128 stands for zero in the data rows.
Some points, one per row:
[104 162 158 138 136 146  89  94 127 116 151 120 106 137 147 137]
[ 74 164 124 165 205 183  74 126 202  88 255 151 114 233 185 173]
[ 67 149 171  87 129 186  85  58 116 119 141 100  92  73  80 115]
[ 87 103 153  96  93 159 184 147 122 123 123 100 105  96  60 114]
[ 89  60  80 104 141 154 143 126 104 123 105 141  97  70  63  66]
[114 170 156 132  25  68 201 147  91 139  11  93 134  85  99 105]
[ 44 118 130 111 184 199 107 109 145 103 240 138 106 150 105 141]
[156 100  78 148 186 142 128 152 157 130 194 148 141 198 160 157]
[186 156 202 130 112 108 136 111 111 116 130 103 158 110 184 171]
[120 197 105 192  97 112  69 159 190 150  65 150  95 234 158 135]
[180 125  79 157 203  97  99 154 146 114 191 166 180 186 191 157]
[ 80  65  33 111 192 181  66 125 154 129 143 159  96 141  73  78]
[117 101 216  86  55 154 223 126  90 122 117  75 130  34  77 134]
[123  73  53 117 148  77 184 187 135 122 144 143 166 129 136  86]
[103 157 128 143 169 173   6  67 166 143 132 153  83 172 133 121]
[ 64 105 139 100 186 203 142 106 124 106 241 135 115 128 114 142]
[ 59 116  72 127 147 148  94 130 143 130 135 148 104 131  91  68]
[177  73  67 111 167  31 212 210  71 109 165 136 219  73 163 116]
[186  88  40 164 174 110  93 162 163 142 119 167 128 215 148 116]
[ 61 118  62 139 148 123 105 136 137 113 125 155 105 128 110  86]
[118 116  74 132 153 110  96 136 121 130 119 145 125 134 135 101]
[179 155 144 178 114 159  60 108 192 165  85 143  84 214 149 156]
[ 51 138 235  88 109 214  97  57 138 125 148  93  70  75  67 130]
[ 44 139 191  59 123 194  57  28  94 113 141 102  75  12  76 102]
[ 20 127 250  17 127 251 202  91  90  81 255  79  93  54  48 149]
[ 80 152 113 106 135  94  77  79 107 121  77 138 118  58  93  94]
[217 203 114 188  41   0 160 190 127 149  22 136 175 172 212 144]
[148 149 222 125  79 116 163 111 105 137 102  93 131 114 119 165]
[ 34  94  82  83 194 169 110 106 113 108 185 147 110  75  81  88]
[ 31 110  96  83 181 163  96 101 121  88 207 152 115  76  84 100]
[ 94  79 225  80  45 196 255 166 114 110 167  58 106  72  57 145]
[ 30 104  93  72 205 145  84 101  99  88 204 134 133  70  94  96]
[ 55 210 219 106  96 176 108  55 134 125 133 102  76  92 110 148]
[ 48  72   5 111 244 172  71 128 160 116 211 174 110 157 110  84]
[151 147 223 129  53 116 145 108 105 137  94  82 117  92 103 152]
[176  34  43 138 143 103 186 189 113 140  97 141 162 123  95  80]
[147 126 184  98  49 100 255 180  86 122 139  82 167  83  99 139]
[171 157 122 217  83 126  97 143 200 157  54 136  86 252 160 165]
[215  78  81 129 130  30 188 174  72 138 100 132 198  99 161 114]
[109 150 110 153 177 176   3  77 170 147 123 150  69 176 151 132]
[ 77 131 159  94 143 187  85  69 113 125 140 128  93  82  92 115]
[101 180 162 134 180 191  25  65 175 127 184 152  77 175 172 173]
[123 106 224  82  51 165 230 140  90 133 119  87 120  55  75 131]
[ 92 160 146 120  35  43 234 184  78 119  64  98 155  78 126  99]
[ 88 168 126 143 205 170  75 141 173 101 246 143 115 212 179 167]
[ 70 162 199  76 128 171  70  34  91 115 124 105  88  26  93 101]
[107 127 136 118 161 199  49  67 123 148 127 119  79 120 106 132]
[146 184 185 119 149 109  81  78 122 125 147 132 141 102 182 160]
[ 80 105 117  95 101 126 160 135 108 131  85  99 110  75  73  82]
[ 96 161 135 132 100  96 126 122 105 113  93 123 134  83 132 106]
[127 211 186 173  73 114 136 129 166 131 114 106 113 194 173 184]
[199  33  82 154 207 255   9  85 192 161 156 151  58 225  93 142]
[192  93 141 121 125 204  62  54 129 173  60 121  85 121  97 136]
[142 157 157 133 132 123 115 113 126 120 139 117 157 119 172 149]
[152 165 174 138  25  35 235 192  77 132  41  85 176  85 138 109]
[ 56 156  81 125 170 121  60 108 140 112 142 157 118 149 133 105]
[ 70 150 195  91 111 130 173 133 103  87 191 101 147  74 139 148]
[121 214 195 158  73 109 117 115 144 118 106 111 118 171 152 159]
[129 115  20 172 140  55 164 210 156 128 114 169 157 188 154 102]
[221 129 183 152  87 142 152 146 141 149 107 113 127 168 151 175]
[100 158 108 154 205 171  37 115 194 111 218 165 108 232 176 154]
[ 63 120 122 103 186 210 115 110 135 108 233 136  89 139 104 129]
[108  96 170  60  91 127 213 135  67 115 146  94 159  29  71 115]
[100 186 141 160 136 134  79 118 167 117 151 131 120 190 177 135]
[ 64 112 117  91 201 203 110 117 137  99 255 140 104 124  99 135]
[ 88 210 209 136 124 204  72  86 154 110 191 113 104 173 160 190]
[179 157 113 152 171 139   5  59 149 158 127 146 112 160 174 152]
[ 15 242  91 193  99  93  97 138 193  97  89 135  90 218 165  96]
[209 141 131 158 110  99 107 122 122 167  71 119 156 155 174 146]
[225  69 133 151  47 131 155 126 127 188   0 110  91 142  84 111]
[123 133  99 126  93  53 152 129 100 126  39 119 152  71 106  93]
[ 67 113  78 111 206 187  49  87 145 114 196 157  87 156  99 110]
[ 98 164 125 139 201 180   0  58 162 118 189 153  93 166 166 160]
[ 87 167 154 123  78 130 126  98 126 136  61 111  87 114  86 108]
[178 178 115 179 113  52 116 156 138 138  74 137 169 168 192 129]
[130  88 139  91 117 137 168 128 104 135 135 102 134  70 100 137]
[142  50 155  82 102 227 103  75 136 155  91 107  57  96  41 104]
[ 84 112 219  45  61 131 255 125  53 101 149  75 145   0  61 124]
[ 81 115 182  74 103 128 191 119  72  96 158  99 158  23  97 124]
[ 87  82 241  62  43 191 255 164  96 117 152  56 117  63  30 124]
[105 113 175  89  62 138 215 144  97 131 101  93 128  66  81 121]
[ 68 183 202 133 129 214  97  92 166 114 208 119  75 187 135 168]
[145  24  41  87 214 189  57  98 133 144 126 166  95 100  61  74]
[114 175 220 137  69 159 135 102 142 128 134 103 105 125 139 162]
[ 96 114 126 130  95 149 132 103 129 132  91 128  87 115 106 126]
[ 91  81 165  62 102 157 196 127  77 110 145  95 127  50  65  94]
[ 20 252  99 181  95 113  81 148 187 123  71 146  81 235 163 116]
[188 130  74 163 165  85  58 131 154 122  88 162 140 180 184 150]
[187 133 103 157 167 153  19  74 157 150 121 155 116 186 179 137]
[184 133  66 149 206  79 108 170 150 107 203 160 195 193 208 168]
[204 118 135 162  78 127 135 148 134 181  71 112 107 172 139 151]
[255 104 104 169  85  53 135 157 102 173  34 118 173 136 172 131]
[135  88  19 136 216 151  63 147 160 129 162 175 116 180 123 116]
[ 71  93 226  45  66 130 249 136  50 106 149  76 146  14  72 119]
[164 142 145 137 138 106 108 120 111 128 150 130 161 134 180 171]
[107 154 145 140 128 148  98 102 129 136 113 135 109 133 123 133]
[ 57 160 219  92 151 225  85  44 132 102 209  98  77  93 102 155]
[133 130  42 168 150 107  92 144 162 130  91 158 121 182 145 109]
[  7 109 124  87 176 255  79  78 176 109 200 131  34 151  68 114]
[204 136 152 178  85 125 137 146 143 165  62 115 140 156 137 152]
[157 168 168 129 117 129 117 104 126 131 137 108 134 123 161 167]
[104 150 156 135 146 161  79  88 148 124 139 124 103 137 120 134]
[183 199  92 180 146  30  68 144 141 132 105 149 181 169 215 157]
[122  50 161  81  94 244 110  63 136 140  81 114  38  98  23 102]
[ 76 150 185  94 116 133 179 103  86 108 189 107 148  71 124 137]
[212  82 123 122  92  68 212 181 100 135  96 135 178 109 139 125]
[132 102 179  96 126 175 129  97 123 143 124 113 100  94  93 120]
[105 122 114 128 175 209  80 105 183 136 187 141  84 192 109 142]
[ 55 157 192  94 108 118 180 136 103 111 187 114 146  90 131 136]
[149 127 140 138  95  75 146 146 105 129  72 125 135 112 159 128]
[198 149 121 164 153 116  88 105 126 142 113 148 132 155 162 144]
[110  85  46 131 184 127 141 163 148 116 176 155 139 159 114  90]
[ 46  84  66  81 190 151 113 129 112  93 206 152 124  80  91  70]
[160 101  90 154 105 124 135 160 141 150  89 140 124 155 125 111]
[154 109  72 158 182 143 107 154 180 131 187 152 120 214 165 150]
[ 68 130 212  79 109 217 117  56 122 116 155  88  77  86  64 118]
[140 191 174 117 130 124  62  76 122 119 144 135 153 109 175 153]
[ 86 162 169 116 138 145  98 103 135 107 146 124 122 128 143 141]
[ 97 160  89 173 188 206  21 102 198 139 161 151  56 234 120 145]
[120 154 127 110  44  52 243 188  90 110  75  99 174  79 126  98]
[ 61  86  74  78 213 165  97 128 100 111 191 161 133  72 102  97]
[ 98 156 123 128 195 178  19  73 147 121 184 141  91 150 137 154]
[155 135 173 118 118  88 189 159 109 116 174 111 172 104 166 166]
[ 65  89  76 130 174 244  47  79 175 139 119 153  47 147  57  69]
[205 128 132 172  96 129 128 128 151 174  52 111 119 178 136 141]
[102 166 121 154 155 173  14  72 163 140 115 149  88 168 145 132]
[139 143 168 126 118 140 132 108 118 147 108 112 119 112 109 130]
[111 139 135 126  88 148 130 123 134 145 104 111  88 128  95 104]
[ 69 131  89 142 175 154 103 150 177 109 196 160 118 183 147 120]
[101  95 177  64 107 142 195 121  67 104 178  89 141  22  73 103]
[145 203 142 138 143 115  78 103 148 114 123 137 127 179 180 167]
[110 177 179 137 144 177  86  99 175 126 172 137 105 173 156 180]
[120 143 142 134  92  82 123 117 111 145  67 128 129 107 127 110]
[128 118 184  96 101 129 193 122  89 121 145  94 147  47 111 130]
[180 194 127 176 113 109  72 106 164 146  85 135 122 188 196 158]
[206 179 203 162 111 140 120 123 145 151 136 113 155 202 196 209]
[ 69 106  64 111 145 136 104 132 145 118 122 151  94 122 104  94]
[ 72  94 120  86 155 229  83  61 138 116 157 137  53 107  68 100]
[112 151  97 163 145 129 126 158 171 133 122 156 112 206 128 135]
[ 99  81 199  80 156 232 186 131 130 111 255 111 111 137 101 171]
[ 63  79  88 125 176 223 109 135 179 118 182 156  53 169  70  99]
[107 145 186 126 120 193 119  89 149 121 175 121  96 156 123 167]
[117 222 188 168  79 122 124 111 158 123 111 123 109 184 177 164]
[104 106 235  83  53 148 234 131  91 128 128  75 143  41  85 139]
[ 63 126 215  93 112 232 105  52 129 121 150 105  61  93  64 140]
[101 172 130 145 159 161  12  53 170 126 113 146  82 165 133 139]
[140 182 158 133 151 103  65  74 109 117 161 133 139 121 181 169]
[184 142 195 150  64 118 175 137 119 153  92 108 126 131 136 153]
[ 81 133 153 121 101 146 141 104 135 137 103 118  93 119  91 113]
[ 72 100 240  52  83 170 230 108  72 118 200  83 132  36  73 125]
[ 69 104  48 108 147 125 141 144 107 113 114 143 123 117  77  61]
[159 120 171 105 107 119 139  94 108 138  97 102 128  74 119 137]
[255  77  24 204 103  59 130 202 152 191  10 157 159 204 163 134]
[131 112  69 165 149 152 129 186 176 136 130 149 108 206 130 125]
[208  94  75 138 147  92 123 150 132 147 113 144 141 154 154 131]
[147 178 120 183 123 122 160 165 172 141 154 119 131 230 187 185]
[105 164 171 142  25  79 195 156  98 122  33  93 121  89  96 106]
[103 141 140 112  49  52 253 180  82 115  77  99 150  62 101 100]
[155 120 151 120 155 169 123 112 133 134 167 130 140 116 136 164]
[ 16  94 154  87 160 255  79  71 158 110 205 121  41 122  68 111]
[ 92 154 144 127 206 185  19  40 158 125 196 145  88 146 145 150]
[189 129   0 183 187   8  72 188 130 129  97 195 208 173 189 113]
[158 184 154 136 135 100  92 113 119 109 140 132 170 136 181 158]
[167 139 186 148  67 111 177 129 103 148  72  94 157 136 139 156]
[255  99 115 162  87  55 149 156 110 182  10 125 173 118 154 127]
[163 131 142 117  67  33 214 162  77 123  79 108 200  61 133 110]
[164 164 149 146 129  99 133 138 129 120 136 130 179 139 170 154]
[176 123  39 174 146  51 108 178 135 128  93 161 176 161 180 118]
Here are 10 more points, each followed by its number:
[253 114 118 160  97  50 147 161 128 165  48 137 169 145 166 132] 0
[ 61 165 145 122  53  87 197 149  97 124  97 106 125  92 101  99] 1
[117 192  86 186  96  91  97 149 186 133  55 147 101 229 155 126] 2
[196 145 160 151  81  49 202 165  98 152  87 111 197 102 146 149] 3
[143 138 123 164 127 122  77 103 141 148  82 130 110 149 140 118] 4
[212 173 190 148 103  27 196 159  83 118 136 114 227 125 217 191] 5
[ 66  80  73 135 169 216 105 109 171 137 154 138  53 178  75  78] 6
[ 73 114  68 117 221 159  32  97 159 122 207 175 106 145 133  96] 7
[193 208  88 182 141  32  44 123 152 131  85 172 175 201 242 153] 8
[ 79 156 155 131  98 143 123 109 146 132  87 122  90 146  99 112] 9
Which of these numbered points is nearest to each point below, looking only along the 6 directions in which the first points spread most? Its number follows each.
[ 70  88  78 120 161 217 107 113 174 136 148 149  55 170  71  95] > 6
[ 87 186 158 134  21  71 205 153  89 133  24  87 120  97 101 100] > 1
[224 177 180 132 113  48 174 141 110 120 157 107 207 141 236 190] > 5
[172 212 108 187 143  32  64 137 159 127  90 164 176 186 232 160] > 8
[202 146 161 135  73  69 201 166 109 135  78 103 174 111 171 147] > 3
[178 206  96 196 139  23  60 126 144 126  77 160 174 192 224 151] > 8
[255  72  43 194 115  44 128 192 132 182  14 134 160 192 158 124] > 0
[109 142 163 119  42  96 202 137  98 139  66  93 123  84  83  95] > 1
[173 207  87 207 145  47  50 129 157 132  70 160 156 192 229 150] > 8
[ 98 164 162 116  57  80 194 156  99 123  99 102 135  93 117 117] > 1
[ 66  70  85 130 164 234 100 129 169 121 168 152  62 163  64  82] > 6
[187 210  99 190 150  42  64 120 149 142  95 175 179 191 229 153] > 8
[ 90 201  95 181 111 103  83 135 174 121  69 137  99 220 156 142] > 2
[206 143 152 143  69  48 195 174  83 126  87 113 178 127 170 157] > 3
[ 71  93  82 125 225 169  36 100 141 110 198 181 105 142 106 109] > 7
[ 95 154 149 111  74  62 164 146  78 123  55 121 137  59  94  92] > 1
[178 219  81 195 148  33  52 132 149 125 102 166 169 203 238 161] > 8
[178 133 120 155 170 140  15  85 145 151 118 142 119 173 157 156] > 4
[179 132 147 142 117 115 111 116 128 147  94 118 143 135 154 141] > 4
[ 69  80  64 124 167 212 103 126 157 140 154 152  62 157  74 100] > 6
[ 99 174 166 131  20  73 208 156  96 123  19  95 125  93 102 106] > 1
[ 89 185 170 132  21  82 191 162  96 134  38 101 117 100 113 105] > 1
[243 169 201 149  98  38 179 151 109 125 141 106 214 101 212 202] > 5
[188 137 107 156 176 134   6  81 147 147 110 146 118 162 169 142] > 4
[137  84  76 123 229 145  66 113 126 107 213 161 145 142 144 132] > 7
[168 172 149 131 118  55 164 159 115 104 148 132 196 140 200 165] > 5
[ 60  72  76 125 153 208  91 121 185 119 161 150  51 178  71  90] > 6
[255 102 104 168 103  62 148 163 118 178  30 124 146 140 157 139] > 0
[185 211  78 206 153  40  39 133 149 127  87 168 178 203 227 155] > 8
[255  71  33 199 118  71 126 199 148 200   1 143 162 208 147 129] > 0
[174 123  79 133 167 102  77 133 143 142 112 152 154 148 156 131] > 4
[247 122   0 206 209  38  25 149 178 152  80 195 167 240 219 116] > 8
[206 125 160 165 140 197  70  97 173 168 127 134 102 213 162 179] > 4
[145 150  63 170 116  95 149 197 182 150 109 158 114 244 162 142] > 2
[120 199 109 196 116 112  83 130 178 152  58 138 107 223 171 142] > 2
[237  93  98 174  82  69 155 151 117 173  31 131 146 142 159 124] > 0
[246 124   0 217 212  51  11 144 159 167  68 186 170 224 229 130] > 8
[ 67  92  75 115 221 180  53  97 157 107 202 162  92 147 119  91] > 7
[ 65  79  94 132 179 218  83 124 175 135 168 151  54 171  53  88] > 6
[186 133 100 157 180 139   4  73 165 157 113 162 123 159 173 150] > 4
[143  97  60 136 158 113 115 143 114 145 124 161 140 118 134 109] > 4
[255  63  33 194 130  82 130 196 151 175   5 150 154 202 153 128] > 0
[ 87 157 161 140  85 166 118 111 147 126 102 109  80 126  88 109] > 9
[ 89 121   4 138 231  93  80 164 126 106 201 191 140 147 162  87] > 7
[ 56  64  72 120 166 220  96 134 189 127 173 136  53 161  70  94] > 6
[167 134 158 117  76  29 193 160  67 122  61 108 199  56 150 116] > 3
[ 88 162 161 140  11  73 205 169 104 136  14  88 112  92  93 105] > 1
[255  54  22 199 122  57 142 201 150 189  26 145 165 193 155 119] > 0
[ 72 111 226  53  56 141 243 119  53  99 156  69 146   2  58 104] > 1
[139 187 132 216  96 153  74 136 196 164  59 127  71 255 162 155] > 2
[169 146  87 189 120 116 143 187 187 153  97 152 114 244 161 147] > 2
[ 82 124 151 146  80 169 137 118 146 142  93 111  81 140  92 113] > 9
[117 155  60 186 159 122  88 174 184 138 142 161 112 240 175 146] > 2
[255 110 131 176 119  79 116 143 121 166  69 129 164 156 182 162] > 0
[255  66  32 188 118  67 129 194 165 197  14 150 137 211 158 127] > 0
[180 126 142 103  56  26 218 174  49 116  69 107 190  41 136  97] > 3
[198 127 178 148  58  90 248 192 133 157 100 100 156 158 147 175] > 3
[179 141 145 150  85  65 176 151 111 138  97 110 172 121 164 145] > 3
[115 158  86 176 155 117  91 150 184 132 144 166 125 231 197 141] > 2
[ 95 136 135 117  47  92 194 148 105 131  44 106 115  79  80  91] > 1
[149 181 153 149 113  53 190 163 110 101 160 125 188 140 199 180] > 5
[ 80 149 158 118  99 171 130 104 148 138  98 118  79 143  97 121] > 9
[ 55 108  83 115 224 186  38  96 160 102 180 163  93 139 123 102] > 7
[ 86 168 155 126  29  90 192 146 116 128  42 100 120 101  83  91] > 1
[201  95 150 129 138 170  50  72 149 161  72 115  87 135 106 131] > 4
[158 138 135 136  76  20 211 170  68 123  71 110 179  81 142 109] > 3
[255 148 113 199 196 110  15 105 178 151 122 161 151 227 241 183] > 8
[115 177 119 172 129 126 113 153 195 129 160 135 121 245 177 151] > 2
[ 71 153 220  87  77 120 208 123  85 109 137  84 141  44 117 131] > 1
[ 86 131 142 130  98 164 138 127 150 137 100 105  94 128 100 110] > 9
[106 182 124 172 114 125 112 152 169 122 133 152 126 213 174 142] > 2
[100 147 145 134  99 135 125 121 142 131  97 121  73 139  98 119] > 9
[252 108 123 166  80  67 153 158 106 150  48 130 164 139 159 132] > 0
[ 50  84  77 121 179 213 112 134 162 121 176 152  68 170  74  83] > 6
[215 135 113 139 129   3 160 162  94 119 136 141 245 112 213 161] > 5
[255  68  32 203 128  81 109 175 141 189  22 147 148 207 144 118] > 0
[177 231 139 193  98  32 101 143 145 129  98 138 180 196 238 180] > 8
[107 200 121 172 137 107 126 149 175 103 150 143 134 204 181 157] > 2
[123 178 121 178 128 132 132 156 164 119 141 143 123 208 165 155] > 2
[159 194 179 169 102  70 142 154 141 111 121 122 173 176 193 179] > 5
[237 119   0 210 200  49  22 161 154 156  74 196 179 218 204 126] > 8
[121 170 106 174 130 112 126 143 175 119 140 136 124 205 172 158] > 2
[211 138   0 206 170  32  47 161 162 148  62 192 171 201 193 105] > 8
[112 185 120 172 145 139 114 156 172 117 147 146 129 216 177 143] > 2
[ 89 101   0 134 235  83  62 162 127  92 179 190 164 145 170  84] > 7
[107  90   0 144 242  75  62 157 140 103 183 192 167 151 173 106] > 7
[170 143 119 162 191 148  14  79 157 154 126 157 107 180 166 146] > 4
[210 126   0 179 179  15  80 174 149 136  97 178 182 183 207 130] > 8
[251 128 139 172 115  71 135 138 133 153  77 128 157 164 170 163] > 0
[130 177 199 135 129 134 180 146 140 107 212 106 160 161 182 181] > 5
[170 197 176 158 111  73 150 158 129 121 123 119 171 176 197 180] > 5
[172 148 129 177 105 115 111 124 137 143  83 136 116 181 145 147] > 4
[ 14 114 132  96 161 253  72  84 168 115 201 129  45 141  64 109] > 6
[146 141 107 155  96 105 108 119 143 155  48 126 107 146 122 121] > 4
[175 177  96 177 126  33 103 153 136 132  83 148 169 168 200 156] > 8
[190 142 156 150  85  54 181 164 102 135  86 122 166 132 166 164] > 3
[172 198 155 170 105  60 130 148 140 123 121 128 178 171 217 160] > 5
[ 76 137 131 124 104 162 126 114 142 125  93 118  95 130  78 111] > 9
[ 47 208 228 116  96 169  97  62 136 124 117  99  92 107 127 135] > 9
[230 115   0 216 201  63  36 159 175 164  67 187 170 230 207 122] > 8
[  0 115 159  96 161 253  88  87 163 119 207 126  37 148  79 112] > 6
[ 83 105 226  49  49 125 254 136  57  94 158  56 135   0  74 117] > 1
[119 110  73 125 142 125  78 134 125 125 112 148 133 130 128 109] > 4
[174  82 142 130 142 179  76  79 132 165  80 122  90 125 113 130] > 4
[ 87 141 162 135  78 160 136 135 128 135  84 106  90 121  88 106] > 9
[246  92 125 151  82  72 161 157 111 174  39 113 169 133 138 121] > 0
[204 125   0 191 181  34  71 177 147 135  78 188 185 182 195 102] > 8
[ 43 199 213 114  96 165  84  58 123 123 128 105  87 101 115 144] > 9
[198 101 165 154  66  93 253 193 132 126 106 104 152 162 157 166] > 3
[210 201 111 204  60   0 149 177 142 157  17 138 174 181 199 134] > 0
[ 54 113  97  83 201 147  85 105 110 109 211 138 131  88 111 103] > 7
[183 149 158 136 135  85 141 123 105 122 154 124 171 141 195 176] > 5
[189 131   0 201 169  28  78 185 154 151  61 185 168 207 191 118] > 8
[179 210 178 159 102  61 145 151 137 132  99 123 151 160 204 165] > 5
[212 178 121 190 102  87 111 163 155 149  92 145 135 220 183 172] > 2
[ 89 104 172  68 109 114 212 137  61 113 148 101 148  20  82 103] > 1
[175 141 165 140  55  94 170 158 119 150  65 104 151 114 133 135] > 3
[ 73 135 151 115  93 173 147 113 124 130  99 112  81 108  78 107] > 9
[ 92 148 207  94  63 111 218 129  92 119 126  90 144  57 104 141] > 1
[ 96 142 135 126  92 151 110 108 135 125  94 124  97 115  91 109] > 9
[121 161  91 164 126 117 115 161 162 140 132 155 108 206 145 133] > 2
[129 144  35 173 155 104  62 156 163 145  76 171 125 190 140 112] > 2
[179 148 123 134 130  66 146 143 103 114 154 133 188 124 193 160] > 5
[235 122 124 149 114  96 124 125 116 151  87 117 160 150 164 166] > 0
[171 114  38 166 147  19 135 187 109 122  93 163 194 127 174 110] > 0
[100 148 150 106  39  51 229 174  70 115  68 100 147  72 105  87] > 1
[183 157 128 168 153  65 122 153 154 116 160 159 164 189 212 175] > 8
[ 94 123   4 140 223  73  84 158 137 108 190 201 165 163 159  92] > 7
[126 156  84 155 100 100  80 110 143 155  26 148  99 144 119  96] > 4
[193 124   0 180 176  24 104 193 134 137  93 173 191 194 202 105] > 8
[117 136  85 175 121 116 139 163 146 141 116 141 104 202 145 137] > 2
[186 124  42 188 143 117  73 149 171 157  62 164 109 202 159 119] > 2
[233  63 120 163  69 133 157 146 124 192   0 106 111 138  89 111] > 0
[ 82 148  41 144 192 134  50 121 178 115 167 173 120 181 151 114] > 7
[ 58 111  89  88 209 158  82  99 119  96 203 147 126  73 113 100] > 7
[103 159 150 140   9  83 208 161 101 141  27  83 129 109 101  92] > 1
[233  84 119 154  66 133 164 137 137 193   6 115 111 128  92 124] > 0
[196 135   0 188 164  13  91 195 140 127  92 187 186 189 202 104] > 8
[190 169  83 194 126  52  96 169 164 148  75 159 132 220 206 148] > 8
[195 124  79 151 180  55  69 135 119 120 124 173 174 147 186 140] > 8
[ 78  80  71 108 171 218  24  60 170 134 108 150  50 144  63  80] > 6
[190 154 128 196 106 119  78 130 174 153  47 142 114 213 166 160] > 2
[ 64 116  68  74 190 116  87 100 106 102 191 154 147  66 113  87] > 7
[ 84 163 135 126 205 173   0  54 169 112 169 158  98 136 160 132] > 7
[ 95 112 133 145 174 234  88  94 177 137 190 131  74 192 112 147] > 6
[ 90 143 137 135 108 149 107 114 131 122  97 110  90 133  98 105] > 9
[169  87 100 107  87  51 234 195  74 138  86 111 177  78 105 107] > 3
[ 90 181 163 127  82 136 111  97 136 128  74 117  97 110 117 115] > 9
[ 96  30  13 127 193 168 105 155 163 138 139 168 100 163  76  80] > 6
[ 97  65  30 114 194 184  92 131 158 130 153 154  88 139  69  95] > 6
[ 68 135 145  97  69 120 195 128 100 115  83 112 111  64  58  84] > 1
[ 91 153 129  95  49  47 237 172  85 127  76 113 163  58  97  93] > 1
[159 158 119 187 110 143  59 121 172 154  64 126  87 223 156 148] > 2
[208 129  70 197 135  88 114 169 162 158  70 157 141 222 173 135] > 2
[172  76  20 144 143  75 178 216 142 139  93 156 149 178 126  99] > 0
[ 83 107 226  55  63 140 241 129  50 113 148  73 156   0  82 119] > 1
[180 124   0 198 173  64  74 174 165 140  84 191 141 246 177 117] > 2
[169 128  47 168 161  69  84 162 140 115 130 158 165 191 189 131] > 8
[105 169 164 129  14  79 196 140 106 146  12  98 111  90  88 102] > 1
[112 135 141 132  36  98 192 152 107 136  38 117 111  80  85  70] > 1
[223 130 141 166  78 115 142 149 150 154  58 124 134 161 144 150] > 0
[205 140  82 161 128  16 118 146 100 135  75 129 195 104 187 128] > 0
[126 137  86 137 156 163  26  81 139 137  87 151  84 132 121 100] > 4
[ 78 166  96 160 208 178  50 114 188 110 231 159 105 222 176 157] > 7
[ 68 145 146 132  52 121 196 148 129 124  59 104 122 105  93 105] > 1
[ 96 137 145 119  55  94 176 136 104 134  51 120 136  86  95  99] > 1
[133 113  81 137 222 144  96 142 171 107 227 162 152 208 172 171] > 7
[204 125 163 156  70  91 241 183 123 134 105 111 163 169 153 177] > 3
[194 144 119 179 174 135   1  65 171 153 111 160 115 176 171 145] > 4
[201 108  55 172 187 111  83 164 173 140 158 168 145 255 189 136] > 8
[254  43  81 147 131  92 189 199 119 136 108 135 180 132 121 127] > 0
[ 96  93 184  66  50 127 204 116  57 128  89  77 124   6  50  96] > 1
[138  86  25 143 239 104  96 157 136 100 185 177 174 155 163 111] > 7
[181  96  96 118  88  56 207 189  98 129  68 110 184  81 112 105] > 3
[200 199 130 200  98  86  93 144 165 152  60 149 139 228 212 178] > 8
[176 130   0 201 173  54  81 186 165 146  71 175 159 232 184 111] > 8
[155 127 124 124  93  56 152 145  72 124  75 125 177  62 145 113] > 3
[ 87 115 236  44  52 132 255 128  45 107 154  62 152   0  80 119] > 1
[184 129  55 161 132  41 140 180 127 140  97 158 184 145 171 134] > 0
[201 137 100 151 133  56 132 162 119 129 123 150 184 153 180 138] > 0
[247  72  81 143 135  97 180 195 112 152 118 137 177 139 150 140] > 0
[162 190 146 145  60  50 140 128 102 132  54 103 169 111 160 142] > 3
[ 86 152 120 127  72  80 149 135  94 115  67 123 138  69 100  90] > 1
[150 177  75 185 166 105  71 157 167 123 144 167 139 221 199 142] > 8
[ 76  69  55 126 150 143 169 182 142 113 153 131 110 143  90  96] > 6
[ 40  97 101  75 207 142  77  97 102  86 207 153 136  61 104  99] > 7
[248  60  98 145 123  95 188 178 113 144 116 120 180 141 148 131] > 0
[ 54 116  94  95 207 161  87 104 111 104 194 153 127  80 100  88] > 7
[120 125 141 151 219 175  67 100 159 109 222 145 119 172 160 174] > 7
[ 79 161 217  91  76 131 204 121  88  90 141 104 138  53 108 138] > 1
[ 95 106 169  80 101 128 196 134  70 102 153 103 146  39  88 118] > 1
[ 95 159 127 121 198 175  19  53 153 118 182 147  97 150 156 148] > 7
[ 82 156 156 122 199 215  34  74 170 108 230 134  93 169 163 183] > 7
[108 110   0 144 237  68  90 165 127 108 176 198 165 152 175  93] > 7
[ 35 113  96  67 202 149  97 109 103  97 201 150 135  77 111  92] > 7
[211 122   0 179 166  44  96 182 150 143  64 189 172 191 172 101] > 8
[203 191 100 205  42  10 164 210 123 132  36 121 177 196 202 136] > 0
[ 94 166 105 158 187 165  62 124 177 107 235 150 113 211 167 168] > 7
[142 150  79 156 101 101  70 117 140 162  40 148 107 160 129  99] > 4
[ 98 112 131 127 163 219  75 105 185 133 189 132  76 193 105 154] > 6
[ 92 108 145  92 107 100 220 154  85 119 145 108 164  56 109  95] > 1
[165 186 190 147  55  81 175 151 129 149  67 100 139 146 142 159] > 3
[ 13 134 185 108 151 255  42  38 185 117 197 103  20 148  59 125] > 6
